128 stands for zero in the data rows.
Some points, one per row:
[128 137 180 123 125 155 135 230 166 208 147 132 136 141 154 164 145 122
 139 130 154 169 130 131]
[122 150 195 130 122 197 133 180 184 177 161 135 128 137 147 188 150 128
 133 128 174 196 137 125]
[123  82  47 132 131  58 107  58  53  67  84 118 160 108  85  53  92 130
 169 131  59  40 102 130]
[134 146 161 128 123 187 138 145 198 137 171 143 132 145 143 205 135 122
 126 121 156 217 130 123]
[128 144 179 126 129 215 134 146 171 146 171 149 128 134 161 193 148 123
 126 133 168 217 131 122]
[124 151 156 125 128 183 126 144 195 129 168 138 121 146 139 196 135 116
 120 127 160 213 118 131]
[123 145 184 124 126 210 136 151 178 146 171 142 129 138 155 190 144 130
 130 128 175 214 131 129]
[136 134 126 126 133 139 107 148 181 124 145 122 117 190 120 194 127 128
 120 138 159 132 124 135]
[128 145 212 131 132 179 145 169 152 181 161 138 147 123 193 170 163 135
 134 126 157 192 147 125]
[128 126 140 130 135 123 208 100  96 126 126 136 147 117 221  97 146 135
 143 130 116 121 206 132]
[127 127 176 128 128 174 131 175 166 161 172 131 134 150 152 212 131 124
 127 123 222 183 131 125]
[124 120 129 124 123 140 124 128 130 133 157 133 121 146 126 176 115 128
 123 129 242 146 126 126]
[131 132 103 125 130 124 123  89 143  89 137 152 115 143 112 121 108 124
 114 128 112 121 124 127]
[131 148 189 128 134 193 131 178 184 170 159 130 135 132 156 189 142 129
 132 127 167 186 130 130]
[124 108  81 125 122  76 179  65  70  78  81 124 117 115 125  54 113 136
 132 135  88  53 255 131]
[129 120 121 126 128 109 124 203 115 182 118 119 146 124 128 111 129 127
 147 130 120 102 133 130]
[125  87  46 129 120  53 162  39  50  51  69 112 119  98  81  44  84 137
 116 129  65  39 143 124]
[127 131  47 129 127  59 127  51  64  58  81 112 127  93  94  55 144 129
 109 146  51  57 112 125]
[136 134 167 124 129 167 132 171 169 165 177 132 131 144 154 206 128 129
 132 123 219 189 126 122]
[133 126 119 129 127 162 134  89 126  92 155 189 125 127 137 130 124 131
 120 131 138 141 137 122]
[118  79  36 125 121  37  88  28  40  32  55  96  99  89  57  29  70 122
  91 115  51  19  94 125]
[128 101  95 128 123 112 116  89  97 102 134 140 123 145 119 129 104 129
 118 123 188 109 122 129]
[124 134 172 128 133 196 136 156 167 172 159 139 143 130 153 178 145 127
 133 131 149 171 129 121]
[124  64  25 128 123  35  88  23  38  29  47  94  92  85  57  25  66 122
  97 111  41  22  84 126]
[122 107 101 126 129 112 120  98 110 106 137 135 122 134 116 136 108 128
 117 121 216 112 117 125]
[125 149 192 127 130 191 133 192 190 179 158 125 125 135 152 182 143 127
 133 125 170 189 128 130]
[121 141 147 127 130 153 129 164 184 141 161 136 121 163 122 204 134 115
 121 129 166 166 121 126]
[125 145 141 126 125 183 128 132 186 115 171 142 125 143 137 187 136 134
 122 124 153 209 129 132]
[123 130 118 119 124 129 118 142 172 126 154 125 123 178 117 183 129 126
 128 125 150 141 119 122]
[133 133 137 134 133 165 126 124 183 114 169 158 127 142 138 183 132 126
 118 131 136 189 124 127]
[127 146 182 124 124 216 128 151 181 150 170 146 130 133 161 200 152 130
 129 128 169 216 137 126]
[132  94  64 129 127  67 101  53  71  54  77 129  93 120  85  52  84 120
 101 133  65  53 103 140]
[137 195 172 128 130 159 136 158 161 156 135 132 130 138 155 146 197 125
 123 136 131 176 144 135]
[129  97  59 127 120  64 112  62  73  73  79 105 120 102  83  55  93 133
 117 123  70  50 109 128]
[130 132 180 125 125 147 136 209 148 217 142 121 140 132 160 147 144 130
 147 130 149 137 139 132]
[125 126 125 127 132 157 143 103 124 107 153 179 120 128 136 132 126 131
 117 118 134 150 139 123]
[122  68  19 255 129  27  84  22  33  22  53  94  97  74  58  22  67 126
  97 115  40  23  86 126]
[134 137 172 125 135 193 136 157 170 165 148 130 136 130 156 163 136 126
 134 122 158 166 134 130]
[127 145 164 130 118 158 127 177 195 149 159 129 129 166 129 204 140 125
 126 123 171 177 128 127]
Then 15 other points, each followed by its number:
[128 139 164 123 118 133 143 189 131 207 127 129 151 125 156 120 138 122
 152 128 140 119 142 125] 0
[125 180  68 126 128  69 117  70  74  68  81 110 120 113  96  58 159 124
 118 166  65  66 118 126] 1
[128 141 172 117 123 215 140 131 168 143 171 159 124 142 159 187 139 127
 121 129 156 202 137 129] 2
[124 132 152 126 122 204 146 114 153 123 175 176 128 132 154 175 133 127
 118 130 151 195 132 113] 3
[127 121 122 126 130 159 142 110 132 147 141 141 143 122 138 139 121 127
 132 122 117 129 132 120] 4
[132 142 166 124 127 135 134 242 150 218 140 130 140 139 146 140 147 125
 143 129 150 139 137 127] 5
[123 212 167 124 129 144 133 158 149 152 142 129 128 132 153 127 205 130
 134 136 123 163 139 128] 6
[124 112 117 126 128  90 146 127  92 160  99 111 192 115 128  78 122 126
 204 134 102  74 140 137] 7
[140  81  42 123 122  59 110  28  55  43  77 169 106 101  77  46  80 125
  99 126  53  33 109 120] 8
[122 116 106 123 125 129 131  98 111 108 112 125 126 114 118  99 112 124
 135 124 102  94 123 126] 9
[126 126 154 126 131 163 126 145 148 152 170 135 118 147 144 201 127 119
 129 128 243 169 127 133] 10
[133 159 194 130 125 193 123 189 187 177 146 119 120 143 140 187 151 123
 130 133 179 185 134 130] 11
[125 143 167 125 130 201 134 129 163 133 169 146 125 136 154 170 144 133
 125 126 165 198 135 126] 12
[136 100  62 125 126  73 118  62  77  64  98 187 112 113  95  65 101 127
 113 124  73  64 113 128] 13
[125 140 181 124 136 190 132 178 181 181 172 138 140 136 157 184 150 127
 141 126 160 187 125 117] 14
Which of these numbered points is nearest to each point below, ignoring the direction in which the first points spread most? Its number follows each.
[129 129 151 131 131 159 124 130 138 138 162 135 126 143 143 187 128 123
 126 131 250 153 127 129] > 10
[129 133 151 122 125 118 146 181 118 207 117 116 159 128 147 108 142 120
 161 131 122 103 145 135] > 0
[125 126 132 127 124 113 127 227 127 194 125 115 142 133 129 114 132 117
 153 129 129 109 130 127] > 5
[122 123 164 121 125 179 126 164 162 162 178 141 129 146 146 211 138 131
 131 126 223 191 129 127] > 10
[123 100  40 123 120  50 104  34  50  46  65 113 109  91  70  35  93 127
 102 255  48  34 108 124] > 1
[131 131 160 130 136 161 133 162 156 158 185 139 143 140 157 211 129 126
 134 116 222 183 128 123] > 10
[112 164 219 122 124 168 150 174 155 185 154 128 124 131 177 158 162 125
 135 126 174 178 146 124] > 9
[128 118  84 126 126  75 255  71  75  88 104 123 132 105 146  67 117 142
 137 128  89  69 243 126] > 4
Now 15 new points, numbered from 0 again:
[125 153 209 121 124 165 155 165 141 182 146 133 134 134 193 150 157 130
 133 127 165 174 163 120] 0
[128 129 165 129 124 167 133 160 161 154 173 133 126 146 146 209 129 133
 119 123 228 189 133 129] 1
[131 147 183 122 125 150 145 222 155 214 139 127 138 135 160 147 143 130
 142 126 150 150 139 126] 2
[125 183 181 123 118 163 140 168 170 169 155 135 129 140 154 153 180 120
 123 127 132 187 130 122] 3
[121  72  36 124 125  39 106  47  52  45  66 100 153  88  74  38  78 136
 149 118  44  35 102 128] 4
[120  65  23 134 136  36  85  25  39  26  49  95 103  81  60  19  66 128
  90 122  43  24  88 126] 5
[129 145 157 126 121 123 134 244 143 219 131 119 132 139 127 134 140 120
 141 133 145 127 133 129] 6
[122 141 172 124 127 132 141 209 135 218 131 118 149 129 156 123 141 127
 153 130 144 128 135 127] 7
[126  76  33 127 125  36  94  32  38  39  61 104 100  89  67  31  70 255
  98 119  40  27  99 125] 8
[123 140 180 126 118 157 133 231 168 208 158 131 141 133 147 171 148 128
 138 127 161 168 135 117] 9
[126 187 181 128 131 166 128 172 166 163 150 128 134 129 152 154 189 127
 130 127 130 187 132 127] 10
[124 126 147 126 126 177 140 121 143 142 140 137 134 122 138 136 131 125
 128 127 132 131 128 126] 11
[131 145 157 118 126 159 128 172 191 149 153 137 113 167 128 212 138 114
 117 132 168 169 123 132] 12
[126  68  32 127 255  33  84  27  37  31  43  80  83  89  57  18  64 122
  92 119  50  13  89 136] 13
[133  77  43 127 124  43  91  43  48  40  54  94 100 102  69  33  70 123
 104 121  70  32  95 135] 14
The same question for these:
[131 142 187 129 132 149 147 214 160 212 146 134 139 131 165 156 149 128
 140 126 142 159 137 131] > 2
[126 142 187 130 126 150 171 138 119 163 147 138 140 126 213 128 162 128
 138 121 146 152 172 122] > 0
[126 150 210 132 130 155 161 154 136 177 151 133 130 129 207 140 155 128
 135 130 155 156 167 127] > 0
[116  88  56 131 129  51 124  59  58  73  88 107 199  93  85  48  92 130
 223 124  55  47 110 121] > 4
[134  89  57 131 132  70 116  51  68  65  99 123 119 119  91  78  85 131
 112 121 108  64 107 128] > 1
[129 127 162 126 125 122 190 112 115 142 136 147 134 119 219 114 137 131
 130 129 121 117 218 124] > 0
[127  91  62 128 131  61 136  65  64  86  80 106 255 105 101  54  92 130
 255 123  70  51 124 129] > 4
[133 110  91 125 122  94 120  99 132  91 132 130 118 200 106 137 107 123
 108 126 115 101 109 128] > 12
